In the rows, 128 means zero.
The same turns and mirrors carry the whole set onto itself and the rows of a family onto each other. Which other rows belong to the same family as each row named below? List them in the order they appear above.
These 36 rows form 6 families of 6 rows each.
ged: [113 107 124 128 111  99 115 112  72 134 130 130 142 129  94 147 137 121
 136 174]
mos: [ 96  92 130 125  96 141 112 126 146 129 135 110 139 120 152 108 152 117
 118  98]
feka: [128 110 142 116 102 126 125 123 152 126 116 154 141  95 161 118 128 102
 109  96]
Vip: [ 73 114 163 142 117  96 135 134  67 123 127 140 133 127 123 151 142 115
 131 130]
dad: [ 97  88 128 120  91 143 122 129 147 127 136 114 139 128 155 110 142 115
 122 101]
rida: [ 76 120 153 145 108 107 143 121  62 111 128 132 140 119 125 150 145 115
 143 141]
Vefi: [123 112 150 163 137 102 139  95  74 117 124 136 127 155 129 138 107 121
 109 157]
zet: [119 108 100 155 135 118 123 152 124 126 113 106 115  95 161 136 127 106
  89 111]
tigo: [ 97  94 124 127  89 145 119 122 145 122 137 107 141 119 153 109 150 116
 127 103]
Lovud: [119 115 147 164 133 102 142  91  74 115 127 134 127 155 130 138 106 120
 111 160]
kunun: [130 113 140 129 105 126 114 116 149 120 115 141 143  80 156 115 146 105
 105  99]
keto: [127 116 138 164  81 102 112 126  85  92 109 116 148 127 121 137 106 117
 125 164]
Pimu: [ 79 118 157 135 105 104 151 130  69 117 130 143 137 134 127 152 128 111
 141 135]
Gom: [112 104 128 118 105  99 125 117  75 137 131 142 140 142  97 148 121 119
 139 170]
Vigu: [113 114 151 151 116  95 147 107  88 124 105 151 150 146 155 140 161 118
 140 157]
deru: [111 108 156 146 117  90 146 115  92 130 106 158 149 154 155 140 155 118
 139 153]
kap: [104 134 139 133 122  97 137 111  64 141 117 142 135 147 146 154  85 121
 131 145]
Sal: [124 113  83 154 114 135 145 136 121 111 115 104 123  94 169 138 116  99
 114 127]
Zabe: [142 101 120 117 137 153 131 114 148 153 131 130 118 107 141 126 118 113
  98 125]
gugiv: [134 118 113 100  89 116 122 118 128 145 126 120 121 113 153 108  93 106
  96  98]
Pim: [119 101  76 116 106 111 105 108 142 120 136 118 127 113 139 115 116 102
 108 105]
molav: [117 101  75 116 109 109 103 110 143 121 137 116 127 115 140 114 116 103
 105 104]
zev: [120 114 149 167 135 101 140  93  72 116 125 134 127 154 129 139 108 121
 108 160]
Gafa: [123 109 153 161  99  85  92 143  88 109 108 125 141 137 116 139 110 120
 101 148]
Bog: [124 109 147 145  80  93 120 145  94 108 109 137 142 153 124 141  85 112
 121 153]
big: [101 134 144 151 138  88 107 111  59 145 114 128 132 131 138 151 111 128
 112 138]
pelev: [134 122 117 120 102 113  96 114 119 141 124 105 119  93 144 104 121 113
  82  99]
Soti: [119 103  75 117 105 110 103 108 142 121 135 116 129 112 140 114 119 105
 107 106]
tumeg: [109 109 158 151 124  88 138 113  87 129 105 152 145 147 152 139 165 118
 133 154]
pobip: [143 107 118 129 138 158 125 107 144 144 132 118 122  96 139 125 132 115
  97 128]
sodet: [133 116 131 123  93 134 129 111 147 113 117 143 146  82 161 114 133 100
 117 107]
fanid: [136 128 101 116  81 129 121 100 118 127 126 101 128  90 154 105 110 108
 106 114]
dovak: [112 102 132 122 119  92 110 122  75 144 132 139 137 140  93 148 130 122
 127 164]
poza: [120 104  96 137 122 121 146 155 131 128 114 125 114 116 170 140  98  97
 104 112]
fanar: [144 107 111 121 127 162 135 104 145 141 133 124 124 101 144 126 120 113
 108 133]
tolis: [107 143 130 151 120 107 126  93  56 127 117 121 140 122 142 149 107 126
 135 158]

Same family as Lovud: Vefi, Pim, molav, zev, Soti
Same family as pobip: ged, Gom, Zabe, dovak, fanar
Same family as mos: dad, tigo, Vigu, deru, tumeg
Same family as rida: feka, Vip, kunun, Pimu, sodet

The same turns and mirrors carry the whole set onto itself and the rows of a family onto each other. Which other rows belong to the same family as each row named below? List them in the order they appear above.
These 15 rows form 5 families of 3 rows each.
V: [146 132 149 143 171 167 134 120 145  88 119 111 128 136  85 141 150  57
 134 113 145]
X: [146 132 147 165 137 187 146 172 180 102 107 128 113  86 123 144  98 135
 131 120 112]
F: [142 129 151 161 135 181 141 177 177  96 110 115 100  98 127 143  91 130
 134 100 120]
E: [105 127 137 140 153 163 105 129 104 136 127 147 136 144 142 133  94  91
  91 109 123]
N: [148 124 157 158 178 159 131 123 151  95 118 102 135 119  82 158 140  58
 142 119 137]
A: [152 133 144 161 160 167 132 118 156  96 120 104 131 134  87 145 141  48
 139 117 138]
Q: [139 122 149 163 160 169 127 112 144  98 116 116 134 133  82 141 151  61
 144 121 152]
P: [108 142 137 144 154 162 108 129  97 137 119 145 147 135 133 140  99  90
  85 116 126]
S: [112 135 138 139 167 166 113 138 100 148 125 152 137 123 128 142  84 101
  87 124 123]
D: [138 131 162 169 135 187 139 183 166 113 109 127 100  92 132 146  95 136
 119 106 128]
G: [143 127 156 162 140 178 145 174 171 105 103 133 102  80 115 136  91 137
 123 103 120]
Z: [101 134 139 137 160 173 108 128 102 144 121 150 131 137 138 144 103 105
  93 127 132]
J: [136 137 155 172 128 194 146 177 165 114 103 134 108  91 116 140  94 138
 129 109 132]
B: [141 123 157 160 160 160 127 123 160  96 113 112 133 117  82 151 147  55
 148 113 139]
C: [107 132 134 147 156 161 109 123 106 152 116 151 117 133 134 139  89 103
  91 121 129]

Same family as X: V, C
Same family as A: G, Z
Same family as D: P, B

